128 stands for zero in the data rows.
Here are some points:
[130 161  84 135 117 148 130 151]
[101 161 116 102 140 121 144 109]
[129 137 155 128 144 115 113  94]
[ 87 111 152 158 168 113 166  96]
[145 161 114 129 152  90 105 144]
[226  92 159 184 160  56  79 142]
[109  88 161 144 150 106 122  83]
[ 96 166 115  72  68 198 123 130]
[152 147  88 124 102 142 104 173]
[ 87 165  85  77  67 192 135 147]
[195  83 103 199 162  85 109 185]
[ 80 126 149 107 127 140 179 104]
[136 127 139 120 133 108 107 123]
[181 140 104 125 101 134 105 185]
[ 80 182 160  21  77 200 140  94]
[ 82  86 168 216 211  70 190  61]
[157 139  98 129 112 139 117 169]
[127 118 117 154 139 109 121 119]
12 more points follow, each with its number after it:
[ 93 125 142 134 139 119 139  99] 0
[ 73 124 104 147 163 113 173 103] 1
[ 87 115 155 182 187  90 146  49] 2
[135 128 117  95 127 109 137 133] 3
[ 68 192 117  38  73 195 150 121] 4
[113 199  47  59  49 214 153 213] 5
[173 176  68 102  63 185  95 230] 6
[133 105 101 119  75 167 128 189] 7
[ 82 100 158 116 110 154 128  64] 8
[158 182 124  62  76 177 101 136] 9
[ 85  74 191 165 174 104 167  35] 10
[137 133 152 150 162 100 116 107] 11
Which of these numbered points is nearest to each point below, ignoring the 2 directions in which the first points spread most? Its number follows each.
[214 136 139 140 138 100  81 142] > 9
[139 145 139 148 169  96 122 111] > 11
[137  86 159 190 195  58 157 102] > 4
[105  71 144 189 144 122 174 110] > 7
[ 52 172 145  64 120 171 156  56] > 11
[194  93 111 226 198  49 146 156] > 5
[167 116 115  86  98 118 123 172] > 3
[118 131 122 118 108 130 119 139] > 0
[171 151  88  69  85 150 103 200] > 3
[157 114 106 150 124 126 124 181] > 6
[125 133 105 128 118 143 142 171] > 6
[ 57 102 167 112 110 164 134  48] > 8
[143 107 149 132 158  89 120 105] > 3
[152 123 158 141 156  87 111 116] > 11
[216 128 103 138 138  76  66 197] > 3
[ 37 102 181 107 129 146 153  32] > 8
[123 124 140 153 172  90 128  90] > 11
[105 110 145 163 148 124 126 106] > 0
[134 152 155  59 103 151 126  84] > 9
[132  96 146 156 133 115 130 112] > 10
[ 77 120 176 127 152 120 147  54] > 11
[132 136 164  99 118 135 119  83] > 9
[175 103 136 184 180  62 139 138] > 4
[148  93 135 180 167  74 119 132] > 0
[117 105 116 136  89 160 110 160] > 7
[164 136 166 141 152 100 103  83] > 9
